Some points, one per row:
[-16 -19  -8  20   4   5  -8  -9 -16 -61 -16   0  51  41  41  -9]
[  16  -40 -127   79   51  -10    8   25  -36    2   19  -21  -17   40
   24    6]
[-48   0  -3 -42  17  17 -11  18  -4  -3  -9  -5  16   7  54 -25]
[ 27   4 -38 -17  -9 -17  28  20  -5 -14  21  -1 -43   5  12   7]
[ 24  29 122 -12 -75 -42 -16  18 -25  25  19   7  15 -35 -36   7]
[ 19 106  56 -25 -31  -8   0 -19   2   6 -10  11  -1 -31 -60  -3]
[  2   7  -4  29 102  19 -12 -46 -63  72  21  -2 -33 -12 -44  11]
[ 43  40 127 -17 -39 -43   3   4 -58 -11   5  11  10 -15 -27  -1]
[ -6  -8 -54 -17  46  26  -2  68 -50  46  19  -7 -34 -11 -72   5]
[  -8  -19 -118  -16   53    7    5   18  -28  -12  -50   -4   60   43
   19    2]
[ -31  -42 -116   24   47   49   19   28    5   24   22  -13  -75    2
    4    1]
[-10  -7  62  -4   8  13   9  -5  29  34  19   4 -55 -35 -35  -3]
[  1 -22  34  17 -41 -54   9  -1 -64  19  31  -6 -38  20  86  19]
[ 13  10  47   4  56  12 -14 -37 -58  53  22   1 -28  -6 -40   7]
[ 11  38  58   7 -64 -13 -45 -47  38 -39 -23   6  51  62   5  -7]
[ 39  43  91  -7 -37 -29   9   3 -51  11  11   8  -8 -24 -44   4]
[ 20  31 127  -4 -69 -21 -33 -41  29  21  13  -3  29 -23  -6  -6]
[ 33  39 117  32 -63 -42 -21  19  18  -3 -17   2  20 -27 -59   0]
[  -8  -13 -110   54   55    9  -27   -8   51  -37  -80   -5   45   38
   57  -13]
[-10 -49 -67  -1   0  60  22  18  57  41  24  -6 -49 -34 -13 -30]
[-15 -14 -89  83  53  26  18   3 -23   5  22  -7 -49 -16 -27  21]
[  -4    4 -108    6   70   20    7  -53   -6  -22  -65   16   46   32
    4   34]
[-43 -29 -74   5  46  23  -3  35 -25 -49 -39  -3   8  36  98 -27]
[   9  -18 -127  -15   46    2   15   14  -75   -3  -46  -11   61   24
   63    6]
[-11 -15 -52  54  35   7 -12  16 -23 -43  -4  -6  29  25  12 -11]
[  8  19  79  20 -33 -16  -1  -2  42  22  -8   7 -44 -30 -22  -5]
[ 63  33 -80  73  56  -9  -2 -47  -2   2  36   2 -17  -6 -72  20]
[-30 -35 -52  -6  34  35  -1   4 -19 -17  -9  -6  46  29  11 -15]
[  9  29  41 -31 -30  -3  10  17  15   7  18  -3 -16 -24 -29 -13]
[ 16  13 102 -13 -24  10  17 -35  23  43  15   4 -62 -42 -28  -3]
[  9  15 127  -5 -58 -20 -30 -22  17   5  -5   1  41 -19  -3  -7]
[-37 -31 -16  25  68  15 -13  30  16  22  36   0 -56 -13 -45   8]
[-16 -26 -41 -36  -2  -7  40 -30  21  39 -22  -4 -26  24   3  50]
[ 12  44 116  -5 -68  -6   6   0 -43  26  33  20   2 -30 -62 -38]
[ -2 -22 -54  -1   2  18  -8  24  49 -37   1  -1  -3 -11  14  13]
[ -5 -54  39 -94 -70 -25  23  37  36   3 -31  17   9   7  32  19]
[ -43  -44 -119   18   49   59   31  -24    9   14   30  -20  -29    2
   20    9]
[ 33  28 -49   9 -33  -1  17  -5 -32  44  30  -2 -23 -16 -37  14]
Here are 39 more points, each followed by its number:
[ 21  -6  52  59 -75 -42  38 -39 -68   3 -38  13  31  15  36   6] 0
[-12 -21 127 -20 -49 -24 -21  23  -3 -15 -23   6  42   3  -8  -1] 1
[ 51 -12  68  30 -53 -25  -4 -57 -83   2  -1   4  56  36  15   7] 2
[ 57  47  14   3  74  -4   8 -47 -50 -59   5  -3  43  -9 -26   5] 3
[-95 -54 -45  69  69  25  20  40  38  -8   7   6 -13 -35 -31  -9] 4
[ 43   7  90  -2  -9 -18   0 -57 -64 -20 -47  13  19  34  43   7] 5
[ 23  52 116  63 -62 -18 -17  -8 -23  34 -14   6 -25 -33 -60  10] 6
[ -9 -17  66   2 -43  -1  17 -37 -45 -33 -65   3  93  36  18   5] 7
[ 15  10  33   6   1  31  -6 -21 -42  45  41   8 -37 -30   0 -37] 8
[-17 -52 -65 -42  52  19  17  14  56 -36 -51 -16  62  18  47 -29] 9
[ -2 -19  42  24 -63 -48 -45  54  11  42  -6  -5 -49  46  23  -1] 10
[ 51  19 -89  43  53  -7  -3 -24 -18  -5   4   1  16   7 -44  16] 11
[-49 -23 -13 -13   8  18  -1  43  15 -17  -5  -8   7  20  -7 -11] 12
[  54   16 -127   32   62   31  -38  -14   25   34   26    7  -37  -43
   -4   -3] 13
[-65 -43 -23  48  50  27  12  33  56 -17  13   3 -32 -39 -19  -6] 14
[ 41   7  89  -5 -20 -42 -18 -24 -90  21 -11   5  39  -7  53   4] 15
[  2   4 -51  25 -27 -13  -3  67  47  28  -9  -1 -55 -40   2  -6] 16
[ 44  47  50   1  36 -10   7 -25 -45 -31   2  -3  26 -15 -38  -2] 17
[ 15  -8 -82 104  50  21  17   2 -44  32  25  -3 -67 -21 -62  21] 18
[  6 -32  -4 -61 -25 -20   7  47  19  -8 -31   7  -5   9  30  19] 19
[ 19  23 -18 -71  -3   5 -54 -24  20 -23 -33   6  16  65  78  -4] 20
[-10  44 -32  12  29  -4  16  26  11  -5  45   7 -21 -72 -71  20] 21
[ -4   9 122 -13 -65 -48 -15  -4 -11  19  11   3  30  14 -10  -7] 22
[  4  14  70   8 -33 -10 -24 -24  16 -15   1  -4  43  -1   4  -7] 23
[  6  87  72 -24 -29  -6   1 -28  -7  13  35  14 -15 -41 -51  -5] 24
[   1  -21 -100   38   71    9    5   -5  -35  -28  -28   -3  -11   34
   59    4] 25
[ 19  65   2  -7  -1  -7   1 -14 -20   0 -20   4   3 -12 -13   3] 26
[ 52  19 -75  23  10 -25  41  15 -30  -6  43  -4 -91  13  10  -3] 27
[  3  -5 127 -10 -60 -26 -27  16   6  14  14   9 -20  15 -39   5] 28
[-10 -10 127  -2 -79 -56 -14 -13 -14  12  -3   4  43  37  12  -5] 29
[ 17  27 125  18 -50 -25  -5 -20  16   7 -42   4  -6  -7 -13  -2] 30
[ 17  57  52 -44 -46   2 -26  -6  15  46  22   3 -10 -23 -56   2] 31
[-78 -27 -87   2  52  34   6  14  33 -50 -63  -2  53  31  48 -14] 32
[ -14  -38 -127  -35   21    7    2   28   55  -20  -45   -2   24   20
   79   -3] 33
[  4   4  50 -48 -16   6   8 -13  53   4  -9  -5 -21   1  16 -21] 34
[-90 -44 -80  -8  67  26  10  26  19 -32 -17 -15  40  25  39  -9] 35
[ -5  -4  13  23  10  37  -1   2  65 -28  23  -1 -84 -39   7   4] 36
[-13 -38 -92 -17 -11   3   7  46  64  33  14 -13 -73  -5  47   6] 37
[ 24  14 -61 113  83  -3  19 -27 -13   6  44 -19 -64   3 -39 -21] 38
Which of these numbered points is nearest to each point below, looking only along the 3 directions in which the first points spread most? Its number follows each.
[-33 -40 -56 -65 -35  -9  -2  47  11 -46   7 -14  39  46  69  16] > 9
[ 27  82 -10 -40  -5 -12  14 -42  34  46  20  11 -25 -12 -39 -33] > 8
[ 47  57  31  77  15 -23  17   9 -52  10  13 -18 -14 -39 -83  -3] > 17
[ -2 -21  56   5  -3  -8 -25  13  -8 -40 -32   4  51  12  18  -3] > 0
[ 15 -16 -34 -18 -48 -50   3  45 -62  23 -51  -6  72  34  31  11] > 20
[  1  36  21  35  24  -3 -32  20 -14 -31   8   0 -23   1 -15   1] > 26
[ 32  28 117 -27   0 -24 -41 -51   0  -1 -15  -1  39   5  24  -6] > 15
[-15 -33 -59 -36  49  21   2 -36  69 -36 -55   5  28  62  43 -17] > 9
[ -49  -67 -109   31    6    5   13   25   41   15    7  -14  -50   23
   75    9] > 37
[ -21  -20 -127   15   13    4   -9   36   28    4  -14   -4   -5   36
   50    9] > 35
[ 16  16  35  36   8   0  -8   7  21   3  42  11 -68 -56 -30   6] > 8
[ 23  -7 -65  34  55  -6  -8 -12 -60   5 -10  -4 -15  20  57   4] > 25
[  41   76   -3    0   37  -18  -15    0  -20   46   18   -9  -10   -9
 -104    0] > 21
[  4  34 -72   3 -57  -8 -14  -2  90   6 -31  -6  43  -4 -32  24] > 12
[-30 -37 -34  12 -12   1   9  21  11  13  17  -5 -27   8  33  -4] > 12
[ -3  -4 -99  12  29  28  21 -18  -5 -88 -43   8  54  39  25   6] > 25
[ 11   6  68 -25 -16 -16   4  11 -29  16  14  12  -8 -18 -23  -2] > 31
[-32 -57  47 -25  97  55   1   3   9  23  17  -6 -38 -32 -41  -1] > 36
[  3   8  49 -23 -77 -35   2 -19 -33   7   4  -6 104 -18  39  -4] > 7
[ -2  84  18 -19 -13  -5 -21   7  11  23  40   8 -71 -14 -66  24] > 8
